The rows of R fall into 4 groups, and each row is roughly a mix of its group's hidden directions.
R:
[[-308, -204, 126, 147, 349, 18, -33, -436, 206, -31, -67],
[-123, 121, -362, 321, 138, -47, -209, -140, 358, -117, -214],
[-264, 183, 74, -163, 266, -170, -428, -328, 25, 52, 86],
[308, -231, -73, 185, -257, 156, 431, 246, -50, 22, -97],
[-227, -127, 375, -131, 43, -7, 360, -154, -259, 206, 213],
[83, -280, -9, -153, -320, -6, 281, 275, -327, -136, 211],
[49, 319, 230, -86, 10, -122, -122, -363, 264, 111, -359],
[202, 239, -355, 267, -33, -158, 87, 74, 190, 402, -58],
[-133, -330, 119, 363, 185, -47, -106, -68, 303, -308, -154],
[449, 270, -73, -180, -241, -187, -108, 292, 184, 9, 14],
[-457, -61, 11, 292, 206, 209, -47, -356, -133, 56, 42],
[1, -246, 130, 371, 180, 120, -253, 91, 408, -136, -128],
[-81, -44, -30, 414, -168, -144, -199, -110, 172, 356, -314],
[63, 128, 489, -165, 233, 94, -308, 5, -70, -126, 265],
[-146, 46, 453, -148, 98, -189, 200, -289, -186, 285, -32],
[-166, -15, -405, 77, -395, 40, 240, 115, -120, 99, -293],
[-399, -87, 120, 191, 183, 111, 86, -387, -275, 170, 103],
[-247, -212, 249, 120, -250, -104, -236, -152, 214, 32, -393],
[319, 191, -386, 104, -88, -36, -326, 141, 247, -116, -169],
[-67, -458, -131, 301, -102, -319, 258, -45, -24, 106, -149],
[-290, 89, -268, 333, 88, 134, -182, -143, 356, -164, -168],
[-102, -105, 446, -233, -29, -22, 268, 1, -338, 150, 228],
[-168, -62, 451, -189, 52, -44, 301, -138, -252, 181, 234],
[84, 119, -24, -333, 242, 110, 168, 124, -206, -322, 378],
[243, -282, 83, 426, -119, -243, 23, 19, -183, -229, -221],
[-291, -317, 53, 261, 363, -42, -67, -247, 210, -55, 184],
[-332, 112, 219, 289, -317, -40, -65, -227, -342, -47, -67],
[-9, 289, 116, -342, 7, 320, -253, -74, -277, 255, -93],
[64, -298, 163, 490, 63, -173, -81, -62, -15, -275, -236],
[193, 162, -328, 132, -155, 18, -390, 88, 194, -232, -268],
[207, 201, -138, -295, -232, -170, 139, 18, -466, 134, 95],
[-46, -69, -48, 167, -232, -136, -11, -160, -294, 283, -484],
[59, 389, -257, -365, -114, 371, -22, 153, 64, -40, 42],
[460, 199, -66, -183, -221, -181, -229, 274, 93, -65, -159],
[-92, 110, 442, -283, -115, 231, -262, -10, -277, 10, 167],
[59, -402, 87, 347, 216, -387, 92, -162, -92, 40, -45],
[-278, -223, 361, 30, -219, -95, -199, -176, 112, -150, -340],
[275, -233, -23, 300, -205, -299, 132, 110, -337, -195, -58],
[337, -162, -72, 98, -323, 122, 415, 215, -69, -8, -197],
[-195, 26, 376, 180, -250, -79, -180, -164, -391, 59, -198],
[-169, 97, 430, -104, 133, -173, 160, -326, -147, 317, -33],
[91, 150, -342, 164, -12, 29, -281, 86, 418, -210, -235],
[57, 125, 482, -247, 138, 151, -338, -31, -218, 11, 139],
[-464, -206, 164, 145, 192, 132, 164, -286, -232, 102, 57],
[-262, -151, 365, 29, -159, -311, -256, -70, 70, 14, -337],
[252, -262, 107, 373, -167, 13, 110, 35, 97, -168, -417],
[240, 273, -394, 222, 154, 47, 175, 56, -23, 257, 270],
[233, 149, -245, -193, 235, 161, 245, 185, -250, -97, 339],
[267, -136, -17, 170, -285, 191, 459, 207, -74, 22, -200],
[151, -192, 92, 382, 39, 370, 125, 330, 231, 33, -70],
[187, 135, -189, -276, 244, 94, 234, 232, -259, -141, 328],
[-102, -110, -208, 164, -390, -118, 136, -18, -108, 201, -454],
[470, 177, 10, -230, -268, -201, -165, 273, -58, 34, -105],
[349, -142, -82, 90, -318, 113, 412, 241, -124, 12, -149],
[-280, -251, -336, 279, 147, 171, -69, 66, 190, -285, -164],
[54, 221, 423, -209, 74, 161, -345, -88, -318, 28, 35],
[322, -231, -244, -304, 197, 22, 144, 282, 277, 3, 99],
[-356, -201, 19, 76, 343, 91, -99, -198, 401, -19, 165],
[169, -343, -354, -87, -43, -89, 320, 260, 253, -84, 75],
[283, 221, -442, 153, 166, 91, 97, 151, -20, 289, 192],
[-206, -224, 196, -282, 38, 345, -90, -97, -42, -400, 159],
[-473, -287, 85, 154, 198, 124, 244, -199, -166, -25, 131],
[210, 243, -469, 193, 159, 45, 1, 157, 37, 318, 142],
[-408, -72, 8, -4, 352, 68, -170, -125, 335, -8, 280],
[365, 7, 2, 86, -317, -109, 237, 98, -403, -29, -233],
[218, 159, -316, -173, 240, 96, 149, 260, -279, 80, 305],
[-406, 23, -187, 366, 137, 131, -79, -331, 164, -25, -149],
[209, 186, -267, -159, 245, 163, 232, 153, -191, -93, 390],
[-128, 27, -542, 109, -225, 35, 287, 84, 52, 106, -240],
[362, 180, -98, -150, -370, -132, 62, 232, -349, 23, -74],
[-284, -135, 248, -75, -148, -157, -421, -30, 67, -75, -368],
[288, -143, -130, 67, 458, -175, 94, -100, 259, -140, 255],
[180, -154, -362, 186, 330, -209, 219, -103, 318, -7, 42],
[211, 214, -294, -202, 178, 158, 298, 141, -103, -144, 349],
[-172, 303, -99, -385, 121, 154, -48, 9, -33, 302, 351],
[-307, 172, 203, 181, -382, 41, 1, 32, -30, -377, 216],
[-224, -208, 287, -73, -164, -163, -330, -13, 139, -60, -412],
[10, 345, 248, -344, -93, 319, -249, 132, -96, -130, 144],
[351, -14, -383, 5, -98, -47, -178, 344, 167, -276, -13],
[95, -301, -191, 57, -183, -186, 138, 197, -86, 221, -463],
[304, 204, -360, 84, 188, 76, 226, 150, -118, 233, 287],
[122, 342, -228, 161, 69, -75, -352, -53, 401, -79, -148],
[-325, -234, 59, 156, 373, -94, -182, -295, 227, -104, 131],
[-389, -218, 71, 132, 367, 88, 64, -309, 246, -27, 107],
[-119, 40, 296, -155, -184, -521, -36, 50, 55, 5, -311],
[277, 130, -354, -9, 117, 284, 329, 52, 105, 9, 317],
[255, 338, -73, -318, -320, -12, 68, 197, -297, 65, -110],
[-73, 78, 223, -58, -187, -534, -23, 47, 174, 81, -334],
[-256, 164, -73, -263, 142, 329, -13, 123, 358, 179, 255],
[-380, 113, 133, 296, -347, -13, 66, -43, -72, -319, 200],
[445, 71, -10, -277, -236, -242, 26, 342, 108, -100, -41],
[-108, -426, -13, 378, -63, -357, 191, -55, -51, 63, -148],
[240, -180, 17, 232, -164, 311, 407, 246, 61, 33, -192],
[449, 58, -211, -121, -206, -121, -212, 370, 38, -145, -100],
[-93, 136, 415, -98, 112, -97, 58, -384, -275, 259, 106],
[409, 175, -93, -138, -357, -55, -4, 331, -249, 24, -88],
[214, -321, -376, -217, 32, -19, 252, 257, 211, 136, -70],
[-201, -166, 220, -430, 62, 64, -112, 114, -281, -348, 26],
[-47, -88, 237, -371, -252, 215, -141, 166, -333, 225, -115],
[10, 72, -392, 197, -97, 138, -211, 120, 387, -274, -160],
[-210, -172, 221, 134, -234, -126, -318, -141, 233, 147, -357],
[-23, 103, 41, -417, 221, -60, -61, 231, -353, -293, 173],
[-65, -353, -95, 419, 62, -366, 191, -134, 43, 82, -146],
[-17, 4, -480, 289, 163, -135, 277, -68, 301, -67, 18],
[-219, 22, 303, 269, -154, -118, -152, -247, -373, 120, -219],
[434, 238, 213, -308, -214, -205, -100, 126, -55, 150, -105],
[191, 163, -234, -280, 230, 129, 208, 209, -219, -136, 342],
[253, 223, -369, 199, 30, -78, -83, 117, 176, 432, -33],
[290, 87, -411, 84, -106, -95, -222, 280, 265, -131, -182],
[168, 163, -39, -99, 13, -512, 132, 316, 93, 164, -233],
[-173, -139, 210, 287, 331, -47, -323, -236, 196, -158, -160],
[-150, -327, 116, 369, 157, 23, -72, -80, 396, -209, -142],
[-438, -217, 68, 203, 243, 172, 73, -326, -219, 50, 5],
[208, 232, -439, 247, 29, -59, 58, 124, 151, 373, -16],
[471, 155, -14, -224, -261, -131, -218, 293, -17, -51, -136],
[128, 19, -400, 152, -58, 63, -284, 280, 275, -247, -184],
[137, -107, -146, 269, 188, 500, -64, -139, -28, 92, 307],
[239, 234, -99, -35, -103, -46, -297, -120, 342, -275, -324],
[258, 141, -368, -32, 166, 338, 223, 61, -41, -23, 340],
[147, 233, -120, -347, 154, -195, 307, 257, -162, -101, 259],
[-133, -350, 324, 191, -337, -237, 8, 6, -257, -8, -138],
[-148, -23, 227, -390, -80, -346, -322, 180, -41, 40, -211],
[-215, -76, 384, -141, -60, -368, -309, 40, -18, -77, -272],
[-352, -108, 342, -2, 74, 102, 197, -266, -326, 131, 189],
[212, 256, -94, -290, -182, 169, 264, 131, -322, 277, 58],
[324, 233, -392, 133, -90, -40, -366, 83, 171, -151, -52],
[389, 17, -193, -150, -264, -67, -103, 445, 118, -109, -125],
[-96, -53, 92, -380, 139, 231, 5, 45, -143, -477, 219],
[120, 87, -393, 2, -10, 346, 387, -12, 173, -117, 214],
[-224, -175, 128, 250, 333, 152, -234, -77, 423, -48, 10],
[-8, 304, 229, -385, -115, 343, -225, 140, -90, -90, 159],
[-34, -20, 82, 317, -252, -223, -4, -166, 359, 224, -329],
[235, 17, -299, -240, -186, 74, 160, 347, 321, -210, 4],
[264, 185, -287, -101, 224, 94, 287, 185, -181, 46, 359],
[-344, -221, 351, -64, 129, 82, 306, -171, -249, 125, 135],
[-195, 80, -26, -149, 15, -467, -303, -369, -106, -88, 63],
[33, 66, -131, -229, -58, 424, 345, 248, 148, 228, 151],
[426, 220, 22, -224, -364, -241, -79, 211, -7, 37, -114],
[223, 91, -353, 74, 157, 382, 184, 4, -99, 72, 358],
[-395, 31, -29, -112, 274, 25, -241, -112, 344, 57, 311],
[-37, 254, -69, -310, -19, 317, -157, -15, -264, 351, -224],
[-17, -82, 94, 466, 123, -347, 60, -177, 219, -271, 106],
[-128, -33, 292, -410, 124, -117, -250, 119, -283, -277, 45],
[-37, 223, 115, -359, -10, 332, -221, 30, -338, 246, -85],
[-407, -278, 102, 111, 111, 121, 299, -76, -278, 100, 248],
[362, -65, 94, 230, -235, 30, 235, 72, -259, -51, -391]]
Here is one row of each group, with its name. Which group are the others in?
[-106, 58, 341, 259, 26, -145, -222, -306, -335, 132, -209]  (72)
[-272, -197, 98, 190, 312, 105, -202, -87, 445, -148, -6]  (79)
[474, 214, 150, -309, -176, -166, -153, 225, 7, 78, -94]  (49)
[-215, -310, 168, 316, -158, 161, -273, -222, 102, 144, -245]  (27)

[256, 110, -407, 124, -45, 1, -311, 172, 276, -150, -224]  (49)
[75, 9, 137, 405, 236, -314, -21, -236, 209, -273, 137]  (72)
[-348, 276, -5, -324, 147, -187, -277, -276, 0, 21, 156]  (79)
[6, 365, 210, -338, -20, 332, -239, 158, -65, -132, 172]  (72)
[455, 102, 89, -337, -205, -113, 30, 364, 80, 31, 32]  (49)
[189, 249, -137, -315, 159, -185, 344, 247, -105, -127, 235]  (27)
[135, 130, 326, -228, -192, -154, 211, -116, -311, 317, 164]  (49)
[-19, -200, 72, -110, 190, 448, 14, -58, -273, -257, 312]  (27)
[132, -151, -80, 276, 215, 480, 46, -139, -72, 20, 331]  (27)
